Each scene shows the same named points in several views, each turned, perhaps mirrored, and shifted as a whole.
A view may leave some points out. In some views, one point has been moved. Which views, in the order they come, and which point in each? Write none if no view has one.
Scene 1:
view 1:
  mobem 12, 11, 16, 21, -16, 1, -29, -4
  tane 22, 19, -5, 14, -11, 5, -46, -17
  lir 8, 3, 20, 3, -19, -17, -38, -1
  Pifu 16, 14, 11, 24, -16, 7, -30, -6
  dof 10, 5, 20, 10, -19, -10, -34, -1
  nus 26, 15, 2, 17, -19, 9, -46, -5
  kevap 21, 16, 0, 11, -14, 2, -46, -13
view 2:
  Pifu 34, -9, -4, -18, 53, -32, 39, 6
  kevap 38, -12, 10, -6, 42, -35, 30, -2
  dof 27, -3, 2, -20, 47, -27, 47, -16
  tane 42, -16, 7, -4, 40, -38, 25, 3
  mobem 31, -7, -5, -21, 52, -30, 43, -2
  lir 25, -3, 6, -19, 43, -27, 48, -25
  nus 37, -8, 13, -7, 49, -35, 32, 7
  zil 42, -16, 6, -5, 41, -38, 25, 4
view 3:
  Pifu -6, -26, -51, 11, -1, 12, 14, -25
  tane -6, -21, -56, 9, -6, 21, -8, -12
  lir -17, -5, -53, -7, 14, -5, 10, -23
  mobem -8, -23, -51, 7, 2, 6, 18, -25
  dof -14, -11, -52, -1, 10, -1, 14, -25
  zil -5, -22, -56, 9, -7, 21, -6, -12
  nus -6, -16, -54, 15, 0, 21, -3, -24
  kevap -8, -16, -55, 7, -2, 17, -5, -16
view 4:
  lir 51, 34, -20, -17, 7, -68, -9, 3
  tane 79, 37, -1, -25, -9, -49, -1, 17
  kevap 75, 34, -5, -23, -6, -52, -3, 13
  zil 79, 38, 0, -25, -9, -50, -2, 19
  nus 78, 25, -3, -26, -9, -54, -11, 13
  dof 55, 33, -14, -21, 4, -70, -14, 8
view 5:
  kevap 19, 12, 27, -15, 54, -22, -5, -22
  tane 12, 8, 27, -17, 54, -18, -6, -24
  mobem 37, 1, 30, -14, 49, -37, 2, -31
  Pifu 30, 0, 30, -16, 44, -34, 0, -32
  zil 12, 6, 28, -17, 54, -19, -5, -25
  nus 19, 12, 26, -16, 41, -25, -7, -23
  lir 50, 20, 28, -9, 63, -37, 1, -19
view 6:
  zil -7, 10, -27, -22, 12, 18, -5, 33
  nus 1, 17, -21, -24, 15, 14, -14, 37
  mobem -6, 16, 1, -21, 12, 27, -18, 31
  tane -6, 11, -29, -24, 12, 17, -6, 32
  Pifu -4, 13, -3, -18, 14, 22, -15, 35
  kevap -5, 16, -25, -27, 11, 19, -11, 30
  lir -8, 30, -5, -38, 7, 32, -26, 16
view 7:
  tane -8, -25, -3, 6, 7, 29, 6, 24
  Pifu 7, -11, -5, 3, 14, 15, 2, 8
  lir 4, -18, 13, -6, 9, 41, 0, -5
  dof 6, -15, 9, -2, 12, 34, -1, -3
  nus -4, -20, -6, 7, 10, 22, 5, 22
  mobem 9, -10, -1, 0, 14, 19, 1, 2
  zil 0, -25, -9, -1, 3, 17, 13, 22
Views with a point moved: view 7
  moved in view 7: tane
Scene 2:
view 1:
  Nat 9, -1, -14, 1, 4, 10, -5, -23
  minaf 4, -5, -15, 5, 1, 1, 3, -20
  Zunuf 17, 4, -12, 5, 2, 11, -1, -16
  Pir 1, -8, -20, 8, 0, 2, 4, -23
  Zazor 16, 3, -12, 0, 6, 17, -9, -22
  fus 4, -4, -14, 0, 5, 6, -4, -24
  Rabef 5, -3, -14, 6, 0, -1, 5, -17
  Nako 4, -6, -17, 6, 1, 3, 2, -22
view 2:
  Zunuf -2, -8, 2, -4, 14, 8, 7, -3
  Nako -5, -7, 6, 2, -2, 6, 2, -2
  Pir -6, -9, 8, 3, -6, 7, 1, -3
  Nat -4, 1, 0, 1, 5, 6, 2, 4
  Rabef -1, -9, 6, -1, 0, 5, 4, -8
  Zazor -4, 6, -5, 0, 14, 7, 3, 9
  fus -3, 1, 1, 2, -1, 4, 1, 1
  minaf -3, -7, 6, 0, -1, 5, 3, -5
view 3:
  Nat -9, -16, 6, 12, -15, -8, -9, -24
  Pir 1, -9, -3, 11, -12, -4, -3, -18
  minaf -1, -13, 2, 14, -12, -4, -6, -16
  Rabef -1, -13, 5, 15, -10, -2, -5, -14
  Zunuf -12, -18, 16, 10, -13, -5, -4, -21
  fus -6, -16, 1, 15, -15, -8, -11, -22
  Zazor -17, -20, 13, 10, -18, -11, -9, -29
view 4:
  Rabef 4, -14, 16, 16, 10, 0, 7, 13
  Nako 8, -11, 12, 14, 13, 4, 8, 11
  Zazor 8, 0, 7, 9, 0, 4, 24, 5
  Pir 9, -13, 13, 14, 17, 4, 5, 12
  minaf 6, -13, 14, 14, 11, 3, 8, 13
  fus 8, -10, 9, 10, 7, 9, 12, 11
  Nat 9, -6, 9, 11, 6, 5, 16, 9
  Zunuf 5, -4, 12, 14, 3, -4, 20, 7
view 5:
  Nako -18, -11, 44, 4, -10, -53, 16, -2
  Rabef -14, -10, 39, 0, -10, -54, 17, 0
  Zazor -27, -26, 35, 7, -14, -39, 9, 0
  Nat -24, -19, 40, 5, -10, -46, 13, -2
  Zunuf -19, -20, 33, 4, -17, -45, 10, 3
  Pir -17, -8, 47, 5, -10, -56, 18, -3
view 6:
  Nako 0, -1, 0, -10, -10, -3, 3, -1
  Zunuf 1, 0, 6, -12, -11, -8, 3, -8
  fus -4, 1, -4, -6, -10, -3, -3, 2
  Rabef 2, -3, -5, -12, -8, 2, 8, 3
  Nat -4, 2, -1, -6, -11, -6, -2, -2
  Pir -2, -2, -13, -6, -9, -1, 8, 3
  minaf 0, -2, -7, -9, -9, 0, 6, 3
Views with a point moved: view 2, view 6
  moved in view 2: Zunuf
  moved in view 6: Nako
Scene 3:
view 1:
  luf 18, -4, -6, 1, 25, 25, 34, -25, 27, 52, -5, 41
  nekam 12, 8, -15, 11, 29, 23, 31, -23, 40, 42, -3, 54
  Gedoz 25, 4, -18, 11, 17, 19, 39, -13, 36, 41, -9, 61
  Bemov 14, 10, -12, 16, 26, 13, 26, -31, 37, 36, 0, 46
  bukop 18, 9, -18, 12, 30, 17, 27, -16, 38, 45, -13, 51
  Girom 18, 7, -12, 13, 22, 14, 32, -28, 34, 36, -2, 48
  nek 15, 1, -8, 2, 23, 23, 40, -30, 30, 40, -2, 45
view 2:
  luf 18, -10, 13, -23, -1, -5, -23, -26, -14, 43, -21, -24
  Gedoz 1, 5, 4, -11, 7, -2, -16, -26, -15, 49, -7, -36
  nek 18, -7, 15, -22, 9, 4, -25, -25, -13, 45, -12, -24
  bukop 9, 3, 21, -18, -1, 7, -17, -25, -21, 46, -10, -29
  Bemov 12, -7, 13, -30, 9, 12, -10, -21, -21, 37, -4, -30
  nekam 4, -4, 16, -26, 12, 4, -13, -31, -17, 40, -11, -33
  sabu 9, -6, 3, -20, 7, -4, -22, -25, -12, 41, -11, -36
  Girom 12, -5, 10, -23, 9, 9, -14, -20, -18, 42, -4, -29
view 3:
  Bemov -14, 0, -26, 7, -10, 2, 24, -12, -12, -23, -29, -12
  bukop -21, 3, -23, 5, -24, 5, 30, -9, -12, -36, -29, -21
  Girom -12, -2, -26, 5, -11, -3, 24, -9, -16, -30, -26, -12
  luf -17, -2, -9, 16, -8, -4, 21, -6, -25, -39, -24, -27
view 4:
  nek 34, 17, -46, -10, 14, -19, -1, 4, 3, -37, 39, -24
  Girom 33, 17, -37, -10, 17, -22, -11, 1, 13, -34, 38, -29
  bukop 21, 8, -37, -1, 23, -27, -18, 9, 8, -36, 38, -29
  luf 30, 5, -47, -10, 9, -23, 1, 12, 4, -41, 38, -21
  sabu 28, 10, -37, -1, 5, -16, -7, 8, 6, -31, 36, -29
  nekam 29, 15, -45, -3, 19, -24, -15, 6, 5, -35, 32, -32
view 5:
  bukop 0, -16, 14, 16, -19, -5, 1, 3, 15, -24, 5, 17
  Girom 5, -13, 19, 12, -16, 2, -10, 2, 21, -10, 9, 22
  Gedoz 10, -23, 8, 10, -27, -11, -7, -1, 13, -15, 14, 20
  luf 6, -15, 23, 3, -7, 10, -12, 15, 23, -23, 13, 20
  nekam 2, -16, 14, 12, -17, 2, -13, -1, 15, -25, 6, 20
  Bemov 1, -10, 21, 14, -13, 6, -10, 1, 21, -12, 2, 23
Views with a point moved: view 2, view 5
  moved in view 2: bukop
  moved in view 5: luf
Scene 4:
view 1:
  potun 12, -19, 11, -21
  godom 24, -9, 10, -3
  renor 4, -28, -1, -31
  salir 5, 7, 14, 2
  siro -19, -2, -11, -22
  Pevim -12, 4, 7, -18
  nafe 13, -21, -1, -13
view 2:
  godom -16, 21, 32, -20
  potun -23, 11, 12, -22
  nafe -15, 8, 17, -30
  zezon -16, 36, 17, -12
  salir -8, 42, 21, -22
  siro 4, 23, -14, -33
view 3:
  salir 3, -47, -33, -25
  siro -2, -37, -48, -64
  potun -27, -42, -25, -41
  Pevim -2, -50, -45, -49
  zezon -10, -52, -37, -24
  godom -17, -36, -21, -22
  nafe -21, -31, -22, -43
view 4:
  siro 4, 30, -24, 25
  renor 28, 27, -15, -2
  zezon -7, 43, 8, -1
  nafe 14, 40, -17, -11
  godom 1, 51, -4, -18
  salir -18, 45, -3, -2
  Pevim -6, 30, -7, 16
  potun 15, 34, -5, -10
view 5:
  salir -2, -27, -23, 23
  potun 1, -5, 4, 18
  nafe -7, -8, 6, 28
  renor 4, 11, 10, 28
  siro 8, 8, -22, 47
  Pevim 11, -5, -26, 31
Views with a point moved: none
